In the data rows, 500 means zero.
Some points:
tensor([609, 541, 288, 520, 498, 491, 412, 423, 517, 666, 489, 374, 328, 249, 451, 353, 648, 628, 433, 464, 702, 360,
        670, 459, 596, 587, 317, 624, 455, 602, 598, 649])
tensor([605, 559, 248, 505, 561, 301, 679, 410, 419, 363, 501, 500, 275, 609, 621, 410, 364, 421, 625, 460, 658, 689,
        625, 498, 287, 448, 606, 450, 552, 602, 568, 582])
tensor([400, 656, 654, 595, 375, 399, 505, 409, 577, 509, 329, 288, 517, 511, 624, 521, 408, 551, 545, 490, 709, 749,
        295, 430, 459, 470, 498, 595, 541, 316, 524, 551])
tensor([603, 676, 556, 687, 458, 565, 358, 370, 507, 468, 702, 475, 642, 554, 620, 605, 477, 551, 410, 295, 640, 340,
        302, 289, 251, 334, 622, 726, 502, 495, 632, 286])
tensor([503, 483, 479, 332, 574, 373, 448, 247, 562, 538, 556, 457, 519, 458, 524, 436, 630, 648, 607, 489, 632, 203,
        636, 349, 576, 510, 449, 680, 385, 576, 520, 622])
tensor([454, 636, 604, 330, 570, 413, 519, 303, 588, 544, 690, 425, 449, 510, 596, 534, 558, 670, 577, 407, 520, 397,
        634, 295, 632, 589, 396, 508, 249, 400, 401, 602])
tensor([272, 653, 610, 626, 420, 548, 515, 431, 305, 416, 315, 825, 555, 442, 662, 551, 510, 362, 366, 434, 733, 663,
        471, 281, 512, 404, 484, 631, 592, 340, 556, 512])
tensor([479, 358, 425, 377, 623, 581, 294, 623, 578, 616, 349, 662, 430, 505, 588, 655, 508, 622, 585, 562, 454, 356,
        472, 585, 427, 511, 374, 468, 609, 485, 484, 353])
tensor([621, 418, 648, 575, 550, 493, 680, 631, 361, 335, 432, 302, 454, 563, 650, 513, 466, 561, 550, 608, 403, 397,
        314, 523, 550, 511, 450, 411, 539, 619, 430, 444])
tensor([563, 489, 683, 569, 452, 495, 664, 616, 270, 537, 377, 260, 631, 529, 587, 555, 329, 429, 429, 644, 470, 390,
        744, 536, 370, 448, 556, 456, 545, 558, 397, 423])
tensor([434, 559, 697, 440, 524, 419, 436, 472, 281, 682, 350, 493, 524, 517, 154, 685, 694, 325, 620, 328, 571, 626,
        400, 631, 643, 394, 416, 646, 535, 532, 443, 530])
tensor([413, 476, 387, 580, 420, 564, 335, 638, 540, 637, 415, 594, 498, 544, 301, 678, 302, 686, 501, 549, 409, 420,
        491, 618, 416, 562, 532, 482, 520, 505, 554, 433])
tensor([418, 540, 590, 616, 346, 502, 361, 408, 610, 384, 306, 315, 609, 450, 607, 552, 574, 438, 514, 542, 713, 694,
        373, 439, 636, 413, 527, 633, 437, 573, 510, 370])
tensor([504, 494, 657, 565, 397, 614, 666, 592, 531, 634, 472, 662, 303, 635, 402, 379, 448, 329, 424, 631, 448, 442,
        409, 519, 348, 580, 518, 462, 242, 494, 569, 631])
tensor([443, 618, 418, 482, 641, 645, 430, 397, 335, 417, 592, 409, 383, 493, 332, 418, 594, 743, 651, 496, 652, 445,
        604, 431, 635, 506, 551, 235, 551, 375, 482, 597])
tensor([741, 436, 421, 320, 341, 505, 328, 445, 343, 511, 691, 449, 617, 646, 506, 496, 325, 532, 530, 471, 637, 710,
        632, 404, 504, 463, 490, 295, 627, 534, 449, 600])
tensor([384, 500, 441, 507, 525, 404, 516, 704, 592, 576, 701, 414, 492, 445, 488, 568, 464, 556, 388, 284, 569, 391,
        683, 367, 571, 590, 423, 651, 412, 407, 359, 628])
tensor([673, 467, 598, 565, 539, 476, 608, 350, 477, 471, 316, 493, 497, 416, 639, 461, 641, 491, 492, 329, 292, 536,
        746, 411, 488, 561, 595, 323, 604, 485, 571, 391])
tensor([749, 576, 574, 541, 624, 571, 596, 640, 574, 351, 479, 684, 592, 345, 324, 316, 396, 376, 542, 681, 548, 459,
        462, 429, 474, 585, 461, 377, 271, 567, 536, 302])
tensor([639, 544, 587, 552, 537, 434, 604, 321, 527, 383, 232, 530, 503, 556, 595, 301, 432, 506, 480, 291, 309, 543,
        728, 650, 385, 448, 637, 536, 544, 649, 449, 569])
tensor([607, 335, 627, 524, 565, 610, 630, 612, 735, 705, 493, 661, 451, 479, 411, 404, 420, 289, 352, 577, 450, 403,
        396, 371, 512, 492, 437, 405, 358, 548, 615, 524])
tensor([422, 347, 306, 463, 593, 270, 529, 291, 547, 603, 452, 686, 469, 491, 532, 583, 463, 572, 660, 707, 280, 687,
        393, 552, 624, 459, 586, 675, 410, 319, 600, 430])
tensor([673, 481, 605, 561, 545, 502, 685, 621, 529, 308, 447, 678, 495, 531, 465, 476, 342, 443, 539, 627, 480, 381,
        388, 325, 557, 604, 456, 456, 584, 535, 243, 438])
tensor([455, 541, 322, 347, 440, 548, 474, 768, 468, 346, 480, 499, 771, 564, 616, 416, 605, 447, 498, 335, 570, 545,
        605, 507, 535, 686, 370, 657, 331, 164, 406, 685])
tensor([608, 386, 562, 626, 470, 461, 673, 635, 302, 446, 495, 566, 708, 528, 446, 467, 538, 410, 659, 564, 397, 402,
        298, 352, 408, 554, 559, 451, 528, 605, 377, 516])
tensor([435, 503, 484, 404, 556, 329, 405, 659, 618, 501, 658, 331, 519, 519, 484, 354, 596, 583, 444, 386, 535, 461,
        593, 432, 558, 637, 357, 673, 483, 481, 409, 614])
tensor([441, 532, 440, 524, 329, 596, 201, 683, 592, 586, 391, 651, 538, 481, 503, 542, 465, 618, 558, 554, 348, 454,
        447, 573, 499, 540, 446, 333, 414, 607, 613, 502])
tensor([733, 702, 456, 632, 456, 397, 501, 322, 418, 474, 667, 475, 539, 623, 628, 610, 485, 411, 366, 300, 664, 132,
        267, 786, 398, 527, 398, 648, 662, 266, 703, 355])
tensor([256, 652, 360, 359, 612, 623, 657, 617, 555, 619, 482, 595, 416, 626, 498, 335, 682, 486, 466, 555, 381, 522,
        345, 533, 381, 594, 501, 427, 532, 626, 394, 312])
tensor([301, 353, 384, 585, 556, 644, 561, 288, 597, 428, 655, 402, 586, 552, 477, 494, 566, 650, 619, 586, 664, 271,
        590, 495, 629, 319, 614, 262, 476, 293, 441, 663])
tensor([344, 293, 322, 706, 527, 417, 406, 630, 552, 487, 676, 389, 472, 348, 568, 420, 527, 531, 525, 509, 616, 456,
        706, 480, 525, 587, 304, 678, 377, 468, 548, 605])
tensor([567, 450, 608, 619, 369, 542, 676, 380, 477, 448, 413, 427, 491, 403, 574, 501, 510, 484, 520, 332, 195, 577,
        791, 543, 504, 558, 582, 422, 587, 496, 582, 374])
tensor([264, 533, 559, 302, 487, 355, 506, 724, 533, 507, 557, 433, 807, 129, 606, 296, 480, 344, 581, 379, 556, 347,
        531, 605, 463, 670, 605, 669, 466, 463, 510, 729])
tensor([521, 901, 388, 441, 427, 556, 357, 426, 532, 546, 683, 456, 481, 605, 372, 383, 289, 318, 628, 403, 557, 518,
        696, 501, 640, 259, 627, 374, 529, 666, 397, 522])
tensor([295, 572, 345, 455, 449, 660, 673, 611, 555, 684, 428, 559, 600, 543, 404, 264, 458, 595, 478, 614, 436, 475,
        374, 481, 568, 547, 397, 406, 527, 560, 622, 366])
tensor([452, 583, 596, 621, 705, 620, 419, 432, 576, 280, 307, 226, 577, 565, 291, 672, 484, 436, 419, 422, 669, 737,
        362, 543, 564, 503, 492, 585, 311, 483, 575, 495])
tensor([566, 426, 670, 586, 616, 433, 645, 675, 451, 511, 458, 246, 530, 527, 703, 563, 484, 363, 385, 653, 381, 402,
        544, 487, 441, 307, 481, 384, 572, 562, 517, 432])
tensor([688, 322, 424, 337, 527, 504, 409, 482, 362, 464, 728, 528, 531, 579, 648, 296, 560, 486, 556, 344, 537, 673,
        583, 507, 450, 226, 558, 413, 612, 625, 575, 467])
tensor([371, 387, 529, 351, 600, 600, 376, 510, 607, 583, 424, 624, 458, 665, 329, 634, 601, 632, 606, 628, 386, 473,
        505, 538, 161, 507, 442, 690, 538, 457, 380, 408])
tensor([600, 484, 392, 225, 407, 435, 702, 480, 558, 426, 755, 458, 354, 425, 592, 610, 459, 397, 622, 410, 641, 715,
        625, 474, 286, 363, 576, 305, 589, 517, 639, 482])
tensor([292, 594, 663, 581, 530, 525, 402, 430, 498, 449, 480, 488, 543, 293, 537, 437, 446, 510, 455, 448, 704, 646,
        374, 430, 478, 531, 443, 646, 941, 455, 515, 236])
tensor([681, 363, 660, 492, 431, 502, 629, 645, 424, 326, 412, 402, 568, 575, 528, 364, 644, 517, 389, 645, 478, 415,
        287, 556, 532, 419, 480, 385, 600, 585, 587, 478])
tensor([360, 499, 629, 498, 551, 449, 378, 356, 479, 566, 707, 468, 361, 543, 595, 285, 581, 629, 338, 494, 543, 443,
        690, 583, 509, 616, 267, 565, 420, 376, 575, 649])
tensor([638, 448, 532, 567, 397, 605, 673, 594, 491, 558, 503, 669, 541, 618, 369, 463, 603, 365, 419, 613, 464, 468,
        437, 316, 394, 574, 368, 444, 286, 588, 553, 442])
tensor([503, 434, 240, 463, 440, 354, 514, 731, 625, 444, 634, 397, 544, 439, 454, 415, 699, 592, 231, 322, 602, 492,
        529, 465, 634, 590, 675, 653, 489, 404, 376, 616])
tensor([320, 521, 277, 313, 416, 631, 743, 636, 589, 600, 377, 598, 445, 534, 532, 537, 533, 509, 502, 543, 477, 409,
        370, 604, 562, 468, 360, 409, 473, 644, 610, 460])
tensor([354, 481, 467, 437, 490, 550, 389, 664, 493, 564, 484, 611, 416, 514, 482, 720, 612, 686, 451, 568, 417, 553,
        480, 528, 234, 506, 548, 467, 332, 657, 469, 378])
tensor([678, 457, 426, 627, 410, 581, 699, 330, 525, 557, 321, 361, 534, 468, 529, 447, 537, 552, 603, 274, 422, 604,
        685, 531, 279, 468, 554, 426, 581, 576, 480, 478])
tensor([558, 341, 481, 380, 394, 473, 358, 323, 502, 491, 653, 354, 411, 674, 412, 436, 435, 288, 604, 469, 542, 586,
        570, 367, 509, 999, 709, 363, 618, 500, 685, 507])
tensor([498, 307, 430, 259, 535, 580, 504, 196, 598, 633, 430, 608, 660, 403, 407, 658, 346, 671, 219, 656, 375, 684,
        404, 572, 601, 516, 399, 657, 540, 652, 472, 528])
tensor([564, 506, 634, 651, 380, 373, 600, 669, 399, 538, 448, 251, 523, 638, 465, 361, 566, 453, 490, 759, 345, 390,
        661, 399, 541, 336, 578, 481, 619, 524, 527, 329])
tensor([388, 521, 666, 551, 725, 413, 481, 422, 431, 604, 406, 326, 554, 454, 493, 712, 506, 356, 535, 368, 573, 692,
        335, 582, 650, 525, 394, 473, 413, 410, 545, 497])
tensor([466, 677, 387, 539, 588, 19, 283, 629, 583, 622, 389, 689, 587, 602, 424, 646, 508, 598, 411, 656, 396, 435,
        417, 563, 423, 566, 465, 235, 577, 564, 485, 572])
tensor([645, 718, 290, 705, 456, 652, 385, 298, 323, 435, 781, 374, 523, 255, 658, 673, 583, 298, 546, 719, 152, 507,
        287, 469, 402, 493, 359, 681, 578, 536, 495, 725])
Along one direction, these points spread out more than along any other. Take the direction at right angles to it along which they spread out most. Go by this last direction. Where along it does each point below lie, from 0 to 99? The average is 50, and the first point in the table lies past the average. One standard deviation of the points above along it is 16.
tensor([571, 340, 654, 503, 573, 427, 414, 429, 449, 675, 477, 613, 569, 517, 454, 590, 573, 399, 632, 392, 575, 663,
        411, 726, 679, 281, 450, 619, 322, 286, 381, 358]) -> 53
tensor([517, 642, 371, 434, 563, 425, 515, 331, 541, 660, 503, 651, 509, 394, 355, 585, 450, 635, 370, 692, 255, 688,
        477, 602, 652, 425, 585, 592, 488, 246, 472, 373]) -> 64
tensor([387, 315, 418, 494, 677, 636, 345, 454, 274, 472, 638, 498, 425, 653, 527, 355, 317, 542, 542, 338, 531, 535,
        542, 440, 636, 347, 705, 431, 606, 621, 553, 746]) -> 39
tensor([472, 405, 632, 519, 586, 361, 517, 423, 212, 605, 469, 650, 324, 288, 344, 660, 542, 584, 389, 497, 623, 642,
        425, 647, 659, 500, 715, 668, 306, 476, 471, 388]) -> 56
tensor([380, 552, 707, 640, 318, 357, 326, 426, 585, 336, 427, 593, 489, 457, 663, 589, 540, 450, 502, 427, 606, 671,
        377, 408, 698, 479, 554, 583, 486, 478, 514, 383]) -> 43
tensor([634, 432, 607, 649, 414, 481, 693, 688, 489, 210, 483, 649, 453, 545, 274, 451, 293, 536, 676, 487, 376, 401,
        357, 453, 592, 560, 369, 528, 582, 605, 522, 510]) -> 50
tensor([490, 406, 386, 412, 501, 622, 353, 372, 430, 398, 638, 468, 358, 594, 449, 579, 487, 77, 565, 548, 699, 473,
        710, 610, 656, 683, 588, 437, 652, 611, 227, 522]) -> 39
tensor([266, 455, 601, 509, 530, 542, 474, 358, 621, 189, 755, 527, 529, 429, 220, 485, 692, 675, 489, 463, 572, 434,
        636, 638, 511, 361, 543, 244, 495, 469, 607, 679]) -> 52
tensor([389, 511, 369, 368, 534, 592, 406, 610, 482, 551, 387, 625, 481, 608, 664, 670, 322, 655, 512, 575, 405, 418,
        481, 635, 513, 532, 416, 475, 325, 513, 582, 393]) -> 73
tensor([767, 737, 475, 185, 473, 732, 333, 675, 555, 282, 588, 364, 264, 362, 559, 622, 512, 432, 485, 684, 249, 423,
        345, 438, 430, 369, 631, 789, 671, 292, 565, 713]) -> 48
tensor([403, 429, 367, 508, 480, 582, 370, 633, 602, 678, 367, 625, 511, 469, 598, 654, 466, 588, 503, 587, 506, 406,
        382, 585, 411, 516, 642, 269, 467, 490, 385, 520]) -> 71
tensor([578, 492, 637, 631, 381, 631, 568, 583, 660, 687, 483, 617, 238, 467, 519, 225, 440, 582, 468, 593, 497, 488,
        333, 650, 397, 560, 493, 434, 413, 578, 165, 510]) -> 63
tensor([594, 457, 549, 634, 518, 506, 712, 320, 582, 380, 318, 521, 532, 552, 569, 575, 487, 405, 424, 343, 298, 492,
        767, 471, 455, 418, 523, 444, 621, 511, 507, 515]) -> 27
